In the rows, zero is written as 128.
Each path below is one point turned by a fixed rotation once a step. After each direction that follows a path, write how fast that rotation turns it, in degrees per step (0 if it stays still).
Each turn is a multiple of 5 degrees from 10 to 175, or 0.
Each row of a path follows its step; steps can be skipped.
Rotation 1:
step 4: [117 121 134 134 128 118 120 129 136 119 137 131 138 126 133 125 121 124
 117 134 123 133 133 132 134 135 118 139 139 124 124 112 130 149 133 117
 130 129 124 128 109 115 131 112 132 140 133 136 134 123 122 119 128 134
 125 133 118 125 132 124 136 132 120 126 123 141 116 129 141 137 125 115
 122 124 128]
step 5: [131 129 132 126 134 126 119 144 139 132 128 117 129 121 130 131 114 129
 121 136 115 135 136 147 133 123 128 132 131 127 119 117 127 124 138 123
 126 135 127 133 123 123 128 127 126 123 129 146 121 133 142 102 127 119
 134 126 113 138 116 124 128 124 136 130 119 123 125 127 149 130 132 129
 126 132 131]
step 14: [118 126 132 129 128 114 131 124 118 134 124 127 136 135 131 129 123 120
 111 127 125 128 143 133 134 130 134 127 144 117 119 125 137 135 121 133
 128 135 133 117  95 121 132 120 142 136 129 126 126 133 136 127 135 115
 129 133 118 131 127 128 127 142 125 116 132 132 124 116 135 126 127 133
 124 120 133]
step 15: [124 129 124 135 135 130 140 133 132 129 117 131 133 128 142 135 121 125
 130 131 122 131 134 144 127 129 116 141 135 128 123 112 127 126 135 126
 138 134 126 128 112 129 129 120 119 127 143 142 118 146 131 119 139 120
 137 133 122 125 126 127 142 141 123 134 117 124 125 117 132 111 130 125
 126 137 128]
step 16: [125 137 139 129 131 124 131 145 125 123 120 118 142 128 142 138 116 128
 124 131 122 135 144 129 121 131 123 125 128 137 117 119 139 139 113 141
 133 128 142 116 123 107 134 132 129 129 130 144 117 130 136 124 133 121
 126 131 126 125 138 124 135 121 129 130 124 137 142 131 126 127 134 132
 126 131 135]
step 20: [127 129 138 121 122 123 133 143 121 128 117 130 128 127 123 137 130 125
 118 121 131 136 137 137 127 134 126 120 139 129 135 110 141 130 131 116
 123 131 143 133 113 119 131 131 130 136 136 140 134 127 122 122 131 121
 124 133 117 138 135 144 138 132 107 135 133 140 122 129 131 121 126 114
 121 125 135]
step 23: [132 125 130 144 119 121 125 120 126 124 112 131 123 127 126 132 133 125
 135 135 126 146 137 125 123 138 128 119 134 134 128 119 125 132 132 129
 134 137 126 128 110 131 134 128 122 145 130 121 120 116 115 139 129 136
 137 136 120 130 120 139 132 116 126 120 120 139 112 118 128 132 145 124
 128 132 131]
step 31: [124 117 136 119 130 121 122 126 141 130 123 133 143 129 121 141 116 130
 121 133 135 140 124 144 135 135 122 123 138 119 117 114 113 138 130 129
 139 136 135 123 111 121 135 122 122 130 136 139 122 131 128 133 133 126
 124 123 125 129 123 133 130 139 126 125 124 120 121 143 122 110 122 123
 130 129 123]
step 32: [128 120 130 128 125 137 119 148 135 115 124 125 142 135 130 135 116 126
 117 126 119 147 133 133 123 144 118 119 125 133 126 107 131 126 129 134
 133 133 127 125 148 126 132 118 129 133 131 137 109 130 120 122 134 129
 139 119 121 131 127 124 136 123 137 128 120 131 125 124 130 119 131 118
 124 133 131]
Directions:
[124 129 127 126 127 127 128 126 128 128 131 128 129 130 127 126 126 130
 126 130 128 128 128 129 129 127 129 128 128 128 130 132 129 129 127 129
 125 129 129 130 129 123 129 126 125 130 126 128 132 126 127 130 130 125
 128 133 126 130 129 133 127 129 125 126 128 131 126 126 128 129 130 127
 128 131 126]  110
[130 132 131 128 127 126 130 128 130 128 129 129 127 129 125 127 127 129
 122 129 129 126 129 127 127 126 127 125 130 129 129 131 132 130 129 129
 131 128 125 129 129 126 127 130 125 131 126 128 125 127 131 128 128 127
 127 124 128 129 128 128 129 128 131 129 127 126 131 129 131 129 127 133
 128 130 129]  130
[125 126 128 127 126 128 127 128 131 128 128 129 130 130 128 129 127 125
 130 130 130 124 129 127 126 130 127 128 128 127 131 127 130 131 125 124
 128 127 130 127 126 128 131 128 129 127 128 128 132 129 131 131 129 128
 127 124 130 128 131 129 126 127 129 126 127 131 129 129 130 128 129 130
 125 124 130]  175
[129 129 124 125 131 133 126 129 129 127 129 129 124 128 126 129 130 128
 130 131 131 128 126 128 128 128 127 128 129 130 130 127 129 126 127 130
 125 128 129 128 127 128 129 128 126 127 127 130 124 130 129 130 128 130
 128 127 126 128 127 128 128 128 128 127 124 128 126 124 134 126 129 127
 131 129 131]  175
Rotation 2:
step 5: [137 132 136 132 134 137 125 120 125 137 131 127 140 125 133 117 141 116
 139 125 124 129 117 127 133 123 119 122 129 127 130 135 114 116 123 135
 134 132 136 124 128 138 135 120 127 143 141 121 138 126 115 132 133 129
 136 124 121 131 140 106 138 122 139 128 144 109 131 134 142 123 131 131
 134 139 135]
step 8: [121 129 139 142 142 133 123 127 132 126 132 131 125 135 120 122 126 128
 122 137 134 130 114 132 126 129 121 114 125 116 126 148 115 113 141 143
 133 130 129 115 125 125 127 135 116 134 137 132 127 117 128 119 132 133
 136 119 101 130 121 121 128 128 139 129 126 129 128 130 129 120 117 113
 128 138 137]
step 11: [109 115 146 135 135 145 124 132 134 136 127 137 134 130 127 120 131 128
 115 135 133 117 127 130 116 133 129 136 127 119 124 137 121 130 116 139
 145 135 121 115 117 131 127 138 119 130 124 119 116 119 126 121 137 138
 133 121 137 134 140 121 142 123 133 137 128 130 120 124 142 123 123 136
 128 135 119]
step 13: [134 126 128 131 126 133 120 135 124 145 135 130 144 119 128 124 134 124
 141 129 131 141 120 131 137 135 133 127 122 110 134 133 110 125 144 147
 130 129 142 121 146 117 126 112 118 143 145 121 131 135 129 118 128 118
 128 120 123 124 129 120 126 134 131 127 120 120 132 126 136 129 129 125
 127 129 136]
step 18: [134 128 140 139 127 125 123 132 119 132 122 135 129 124 129 141 112 128
 131 120 121 141 121 136 133 126 125 118 124 105 108 128 110 121 118 129
 129 129 137 125 130 132 127 126 125 131 142 122 127 132 128 117 123 125
 128 114 132 133 142 117 126 119 132 141 123 125 145 137 129 138 132 137
 130 145 121]
step 23: [128 125 142 130 126 128 136 132 126 128 124 125 130 121 117 128 130 130
 122 121 141 142 124 140 134 136 123 128 140 123 116 123 135 122 128 142
 129 129 125 129 114 117 129 132 125 132 132 116 136 142 119 115 136 144
 143 120 120 134 129 108 140 139 134 139 129 124 137 135 142 129 121 141
 136 141 134]
step 25: [128 130 133 136 129 139 123 138 124 132 126 120 132 139 123 129 134 133
 130 130 130 135 126 109 117 128 131 125 131 119 140 140 115 143 121 142
 131 129 135 129 138 114 123 132 120 120 144 123 112 135 127 126 123 141
 119 133 121 111 142 121 127 117 143 141 135 125 132 121 122 129 133 121
 126 131 142]
step 29: [117 120 133 136 129 140 113 128 127 134 134 126 148 120 122 126 129 126
 114 119 125 132 125 128 123 132 128 117 128 122 125 132 113 118 118 144
 121 123 133 135 124 122 136 135 108 117 128 131 145 120 129 116 138 132
 115 115 116 124 130 130 142 124 138 144 124 124 124 134 123 136 129 123
 132 127 127]
step 32: [122 114 121 136 129 135 139 128 134 140 126 126 155 125 133 123 132 113
 117 132 138 134 118 129 138 134 128 121 127 118 116 121 120 130 122 139
 131 127 130 120 137 125 119 132 113 137 125 122 135 124 121 115 130 133
 130 128 120 124 137 118 137 128 138 117 146 117 124 127 141 124 138 141
 124 132 124]
Directions:
[124 129 126 127 129 129 130 126 124 126 130 124 128 128 128 129 125 128
 131 129 127 126 129 128 129 127 128 127 131 126 128 130 131 126 127 129
 129 130 130 128 125 128 128 125 131 127 129 129 129 130 128 131 129 129
 130 131 129 129 129 127 130 132 128 128 135 128 131 127 126 128 128 129
 131 128 127]  155
[127 125 128 125 126 129 131 128 125 129 128 125 126 131 126 133 130 128
 125 125 130 129 130 130 126 129 132 126 131 129 126 126 128 127 127 130
 126 125 129 132 128 130 127 128 127 127 130 127 130 131 128 128 127 127
 129 124 128 128 126 128 126 128 128 127 127 128 126 129 126 126 130 131
 128 129 124]  130
[129 128 128 131 130 126 129 130 130 129 126 129 129 127 132 130 128 127
 125 127 128 123 129 130 130 127 130 128 128 129 127 126 128 128 127 130
 125 130 128 129 129 130 126 128 130 129 130 133 129 123 128 131 125 130
 128 126 128 129 130 126 126 130 129 129 127 129 132 128 126 130 126 129
 129 130 126]  120
[129 132 129 131 133 129 130 129 127 127 127 128 129 127 127 126 131 127
 126 126 125 127 127 129 127 128 130 129 130 128 128 128 128 128 127 129
 125 125 126 129 129 125 128 125 126 127 127 125 127 129 130 124 124 126
 126 131 129 129 128 128 127 132 128 128 130 130 130 128 126 128 131 128
 124 126 128]  115
[126 129 129 127 129 127 131 132 131 127 131 131 126 128 127 127 126 130
 126 132 131 128 128 129 125 126 130 129 131 126 125 128 131 127 128 124
 127 127 127 127 127 125 129 130 128 131 129 130 128 127 127 127 127 130
 130 127 127 128 128 130 128 130 126 130 129 123 127 126 131 128 129 128
 127 129 125]  90
[131 129 128 127 132 129 129 129 132 132 124 128 129 129 127 127 132 125
 129 131 128 126 128 126 124 129 128 129 129 126 127 125 128 128 125 127
 132 131 125 130 126 129 128 126 130 129 126 130 128 131 130 131 128 129
 125 127 129 127 129 126 129 125 126 126 130 127 127 128 126 125 130 127
 130 128 127]  70
[126 131 128 125 127 127 128 130 129 126 129 126 125 125 130 129 129 124
 130 129 128 127 127 126 129 125 128 126 128 128 126 128 125 129 129 130
 132 127 128 127 128 126 124 129 125 130 125 127 131 127 127 127 127 125
 128 129 126 125 124 128 126 130 128 127 128 130 128 124 126 128 126 126
 131 128 126]  55
